In the data rows, the value 128 means zero.
Here are some points, one per row:
132 185 164 101 129 111 140 113 110 140 113 104  71 107 120 146 163  97 132 140 104 164 121  99 117 124 136 127 132 110 124 153  80 141  73 120 122 149 126 105 124 129 150  93 112 138 142 126 128 123 140 109 121 151  99  59 186 134 150 148 117 143
113  98 117 153  93 111 101 107 148 132 119 132 138 142 122   0  98 136 145 140 156  54 119 126 156 136 121  62 108 112  73 217 123 119 209 144 118  86 111 134 107 151 211  91  82  70 200 206 209  80 160 135 196 150  46 110 107 146 112 138 122  97
153 156 104 161 116 116 113  78 165 136  92 159 111 142 121 153 130 153 165 112 161  81 167 132 142 131  98  65 133 118 158 119 110  92 170 126 151  61 141  89  80 130 152 142 155 137 191 167 143  55 202 129 173 182  72  46  63 144  49 155 181 117
144 164 118 116 127 146 145 183 123 130 167 113 140  93 123 124 143 124  98  85 109 100 126 162 129 131 116 125 148 137 126 155 138 149  82 134 129 127 138 146 128 116 131 126 159 117 117  75 123 101 127 122 164 114 124 100 103 132 150  99 132 113
102 184 166  50 122 111 127  97 116 135 149 140  70 124 131 158 183  77 139 165 131 155 135  98 150 139  92 134 124  94 165 112  76 150  89 137 136 150 154  83 157 137 140  86 124 121 160 154 131 115 103 121 129 166 104 100 186 143 131 160  98 105
102 140 140 162 165 132 109 149  89 121 123 106 125 136 110 181 127  91 103 135 152 192 117 106 128 136 155 104 119 174 190 175  97 114 166 116  91 121 116 122 235  86 132 130 149 102 134 144 172 103  96  97  99  93 141 166  53  55 152 178  89 136
140 131 180  86 133 162 110 206 170  97 113 153 184 169 127  48  94 157 150 196 100 230 115  75 128 137 104 138 197 213  94 125 141  95  73 165 149 179  56  80  70 177 115 115 196 157 166 110 122 137 105  97  70  91 119 194 118  60  38 138 190  57
208 111 115 112 244 123  36 174 121 135 104 105 113 201  56 188  83 195 102 136 176 157 119 164 110 132 120 155 105  76 139 130  93  35  99 210 184 137 132 210  15  90  64 122  24  99 110 102 118 131  67 131 129  60 180 189 169 253 155 104 106 160
108  79 100  88 129 102 139 152 128 138  79  84  84 164 118 136 186 116 147 123  98 121 186 132 173 166 154  76 148 129 135 173 116 157 171  64 115 125 122  95 125  89 144 127 120 190 118 105 150 136 118  95 118 101 161 214  99 123 178 135 158 148
130  97 149 157 145  83 155 148 157 133 140 102 131 128 165 126 146 130 127 116 149 129 111 126 131  96 122 163 141 126 147 134 109 167 124 118 141 103 169 106 116 154 157 116 109 112 138  94 124 148 157 121 136  94 124 136  94 111 150 136 110 185
 63 191 213 116 127 182 146 128 162 131  80 143 103 125 130 161 141  96  75 123 204 131  81 128 190 106  66 129 171 106  27 142 130 126 172 125 127  78  81 196  72 166 113 181  69  89  19 146  78 155 133 174  93 164 167 144 139 161 113 175  95 124
130 167  93 173 131 143 120 100 119 123 153 155 127 147 103 114 139 138 106 109 132 116 140  93 109 122 150 172 172 132 120 112 137 142 128 117 126 116 132 113 106 160 135 140 142  86 112 111 129 163 135 149 120 117 128 112 108 140 156  83 123 148
126 139 122 107 156 167 152 155 155 102 171 126 150  82 119 148 162 117 112 114 102 103 138 116 147 134 105 148 120 120 125 113 161 145  93 140 133 135 131 143 126 103 159 110 131 126 145  96 130 107  90  74 118 151 101  84 112 151 163 125 114 101
141 158 132 144 108 122 125 128 137 114 133 144 145 126 128 127 124 141 105  75 133 103 125 130 137 165 134 163 147 102 140 138 145 132 114 121 139 147 140 119 131 141 109 180 138  94 115  57 143 146 147 137 131 153 104 129 115 140 145  75 124  99
104 119 137 151  23 108 171  63 129 215 181  98 169 119 157 140  97 151 156 134  86 170  72 171 149 135 112 188 115 203 143  70 161 106 119 200  68 156  92 110  93  36 117 168  73 146 107 191 191  96 127 127 143 136 113 161  95 170 136 129 125 134
134 113 148 154 125 126  77  72  88 142 166 110 148 149 115 144 133 125 171 154  55 121 117 174 133 170 135  65 140  97 123 127 116 136 195 162 158 160 117 128 175 113 144 114 121 176  61 130  98 165 120 105 107 107 103 168 143  79 113 132 106 166
114 127  85 149  97 124  69  98 113 192 148 107 151 157 133 175 170 189 122 115  58 185 125 115 165 148 144 126 100  69 116 142 155 123 162 126 152 156 147 134 147 112  94 106 117 112  97 187 111 126  98 143 104 126 152 141 120 102 125 166 143 146
104 131 100 101 129 121 150  98 127 103 188 173 131 118  90 143 153 137 120 177 121 129 141 105 120 139 139 165 134 118 133 123 121 187 137 153 123 115 119 140 107 108 149 142 134 110 171  95 115 125 119 152  82 110  89  89 153 154 160 169  92  86
147 163 155 131 135 115 131 124 136 141 147 132  96 131 147 133 168 121 126 104 130 127 116  94 133 113 120 114 172 128 102 124  98 127  82 125 120 122 126 108 153 120 129 119 126 113 145 129 137 151 146 121 175 104 161  94 173 135 151 119 137 141
147 106 125 126 143 129 115  95  98  76 147  93 116 176 136 130 133 136 122 134 117 129 169 136 155 173 155 111 131 139  99 131 133 157 140  73 103 142 156 155 161 123  94 103 102 161 112 109 128 120 114  95 177 123 124 101  99 111 119 126 153 110
147 141 115 150 127 134 115 159 123 126 137 139 146  93 141 143 135 138 112  94 123  85 141 134 156 130 112 167 147 127 126 144 124 136  85 115 125 149 146 137 120 125 139 159 144 102  96  82 127 122 137 117 155 137 116 124 118 119 145  96 125  94
165 116 116 123 137 128 180 148 159  84 144 159 106 119 142 135  96 135 144 104 102  98 122 149 166  72 117 163 104 134 175 158 126 121 161 115 113 120 129  95 123 147 106  77 150  80 112 126 159 130 159 157 117 128 151 136 169 124 141 119 152 177
128  63 136 113 169 112 149 132 102 122 102 112 128 143 170 121 142 149 135 125 127 150 170 175 123 128 157  61 101 182 128 106  94 121 182 131 166 140 135 138 139 162 153 102 172  77  84 105 156 145 117 116 106 140 156 120 117 109 164 128 113 137
 78 119  51  91 107 124  78 117 178 159 129 124 148  79  84 125  56   6 154 135 244 222  85 144 196  70 233 111 106 130 159  69 213 127  80 150 110  75  84  89 157 204 140 159 129 170  82 126  92 147 134 129 216 108 136 127 182 104 178 145 211  77
130 160  92 164 119 154 126 128 131 147 135 154 125 134 141 119 107 171 103 128 137  83 112  98 123 115 134 141 155 130 156  91 122 147 128  96 125  93 116 140 131 145 122 112 124  85 124  76 122 146 132 156 129 131 115 136 134 115 151 116 105 142
116  73 127 142 140 111  95 138 100  98 134 120 147 156 170 124 143 123 158 118  59 137 113 137 101 109 150  33  81 150 151 127 116 146 161 109 123 146 135 105 167 105 103 154 130 132  51 159 130 147 156  65  94 134 130 168 145 157  93 152 100 156
107  64 174 107 184 147 156 107  68 147 108  52 141 105 155 128 120  99 183 123 115  90 131  81 120  98 145  93  98 129 152 129 140 109 163  92 156 182 154 121 158 166 127 174 170  72 150 160 119 140 150 184 126  48 142 183  85 161 147 126 162 137
167  81 205 164  41 116 191 109  99 113 106 171 108 131 156  78 110  60 102 117 142 125 213 162   0 145  71 174 113  94 135 135 138  59 110 119  96  49 130 228 149  72 189 108 153 176 102 176  59 148  39 186 130 168 163 140 165 163  99 176 159 160
154 170 118 135 205 185 159 157 159 129  66 187 118 200 161   8 117 111  67 195  46 199 113  72 143 101 109 138 106  84  99  80  90  89  94 157  78 165  59 180  95 156  69 221 234 232 150  84 108  91 106 137 128 120 125 192 124  61  78 110 117 147
133 137 125 147  81 118 144 169 140 115 112 138 112 125 129 141 121 132 105 116 127  87 109 136 144 138 135 157 113 103 157 130 137 139 128 115 129 132 113 125 119 140 110 121 161  91 133  83 127 159 154 122 158 103 135 117 107 134 117  76  88 114
103  81 167 170 130 155 134 160 108 115 130 117 106 118 136 118 107 129 126 118 132 122 152 184 161  59 126 111 127 114 149 104 136 132  88  84 165 116 142 144 138 134 151 111 115 151 151 121 191 131 190 141  44 100 139 139 127 147 123 126 130 145
 89 165 148  27 134 123 127 160 109 153 144 117 198 139 162 148 152 157 147 135 202  34 153  89  56 116 243 145  94 161 122 136 152  78 173 141 114 120 162 138 102  99 167 144  82 181 197 210 169  83 198 148 132 195 118  85 171  51  25  78 129 123
125 116 111 146 118  79 126  88 108 151 154 137 104  80 103 131  75 148 123 107 169  93 136  84 111  98 114  89 156 139 132 156 140 146 120 141 154 147 159 143  86 101  97 119 123 148 160 131 114 152 116 121 152 215 153 110  97 108  84 107 145 136
131 108 122 125 112  88 128 110 114 118 140 115 122 147  86 141 106 186 139 122 146 114 171 116 135 114  98 125 122 159 132 169 149 179 115 121 126 142 124 142 154 155  79 155 101 159 121 118 114 126  88 111 163 188 147  70 127 130  75  93 147 150
126 157 105 166 150 111 122 150 123 155 156 141 109 123 114 120 166 122 140  87 141 122 118 103 125 124 118 153 157 116  99 117  97 128 116 115 111 122 116 124 150 138 123 110 135 107 122 106 134 154 150 142 129 118 135 104 140 143 131  91 152 126
128  86  83 178 129 140 139 138 124  74 102 109 151 122 105 198 135  97  89 149 142 126  81 157  75 187  85 103  83 126  78  66 152 159 116 138 112 146 154  72  68 151 127 130 102 118 157  81 163  94 128 194 164 118 142 139 182  71  99 108 138 147
122 119 107 113 115 142 119 101 164 183  99 135 113  60 111 160 110 155 171 187  80 126  97 216  16  87 143 176 115  80  79 110 172  90 161 117 129 124 163 120 199 103  13 141 109 158 111 218 125 173 115  80 106 109  84 163  68  83 208 176 109 120
174 132 135  90 104 117 108 107 151  61  18 147 139  98 171  38  50 152 169 115 169 171 104 159 103 221 121 182 131 183 138 125 138 147  98 117 130 110 111 101 185 114 206  73 154 138 153 185   0  93 122 156  60 110 203 135 149 186 116 112 133  92
129 147  90 102 113 176 164 145 142 105 163 140 168  82 105 145 169  96 102 131 112 112 134 113 140 150 104 138 127 145 147 127 117 137 117 139 146 150 151 135 125 136 132 112 123 160 175 113 116 127  97  93  98 130  92  67 150 181 168 170  62  94
These points spread out most along one direction. Take the direction at right angles to it along which they spread out most. Go by this last direction. How many in every 100 of the points above lie lower along it than each point below? Round to a whole number. More than half of the points above lie lower than the first one.
134 113 148 154 125 126  77  72  88 142 166 110 148 149 115 144 133 125 171 154  55 121 117 174 133 170 135  65 140  97 123 127 116 136 195 162 158 160 117 128 175 113 144 114 121 176  61 130  98 165 120 105 107 107 103 168 143  79 113 132 106 166 3
167  81 205 164  41 116 191 109  99 113 106 171 108 131 156  78 110  60 102 117 142 125 213 162   0 145  71 174 113  94 135 135 138  59 110 119  96  49 130 228 149  72 189 108 153 176 102 176  59 148  39 186 130 168 163 140 165 163  99 176 159 160 79
132 185 164 101 129 111 140 113 110 140 113 104  71 107 120 146 163  97 132 140 104 164 121  99 117 124 136 127 132 110 124 153  80 141  73 120 122 149 126 105 124 129 150  93 112 138 142 126 128 123 140 109 121 151  99  59 186 134 150 148 117 143 56
154 170 118 135 205 185 159 157 159 129  66 187 118 200 161   8 117 111  67 195  46 199 113  72 143 101 109 138 106  84  99  80  90  89  94 157  78 165  59 180  95 156  69 221 234 232 150  84 108  91 106 137 128 120 125 192 124  61  78 110 117 147 90
108  79 100  88 129 102 139 152 128 138  79  84  84 164 118 136 186 116 147 123  98 121 186 132 173 166 154  76 148 129 135 173 116 157 171  64 115 125 122  95 125  89 144 127 120 190 118 105 150 136 118  95 118 101 161 214  99 123 178 135 158 148 13
122 119 107 113 115 142 119 101 164 183  99 135 113  60 111 160 110 155 171 187  80 126  97 216  16  87 143 176 115  80  79 110 172  90 161 117 129 124 163 120 199 103  13 141 109 158 111 218 125 173 115  80 106 109  84 163  68  83 208 176 109 120 0
153 156 104 161 116 116 113  78 165 136  92 159 111 142 121 153 130 153 165 112 161  81 167 132 142 131  98  65 133 118 158 119 110  92 170 126 151  61 141  89  80 130 152 142 155 137 191 167 143  55 202 129 173 182  72  46  63 144  49 155 181 117 87
102 140 140 162 165 132 109 149  89 121 123 106 125 136 110 181 127  91 103 135 152 192 117 106 128 136 155 104 119 174 190 175  97 114 166 116  91 121 116 122 235  86 132 130 149 102 134 144 172 103  96  97  99  93 141 166  53  55 152 178  89 136 10
102 184 166  50 122 111 127  97 116 135 149 140  70 124 131 158 183  77 139 165 131 155 135  98 150 139  92 134 124  94 165 112  76 150  89 137 136 150 154  83 157 137 140  86 124 121 160 154 131 115 103 121 129 166 104 100 186 143 131 160  98 105 67
140 131 180  86 133 162 110 206 170  97 113 153 184 169 127  48  94 157 150 196 100 230 115  75 128 137 104 138 197 213  94 125 141  95  73 165 149 179  56  80  70 177 115 115 196 157 166 110 122 137 105  97  70  91 119 194 118  60  38 138 190  57 97
130 160  92 164 119 154 126 128 131 147 135 154 125 134 141 119 107 171 103 128 137  83 112  98 123 115 134 141 155 130 156  91 122 147 128  96 125  93 116 140 131 145 122 112 124  85 124  76 122 146 132 156 129 131 115 136 134 115 151 116 105 142 41
125 116 111 146 118  79 126  88 108 151 154 137 104  80 103 131  75 148 123 107 169  93 136  84 111  98 114  89 156 139 132 156 140 146 120 141 154 147 159 143  86 101  97 119 123 148 160 131 114 152 116 121 152 215 153 110  97 108  84 107 145 136 72
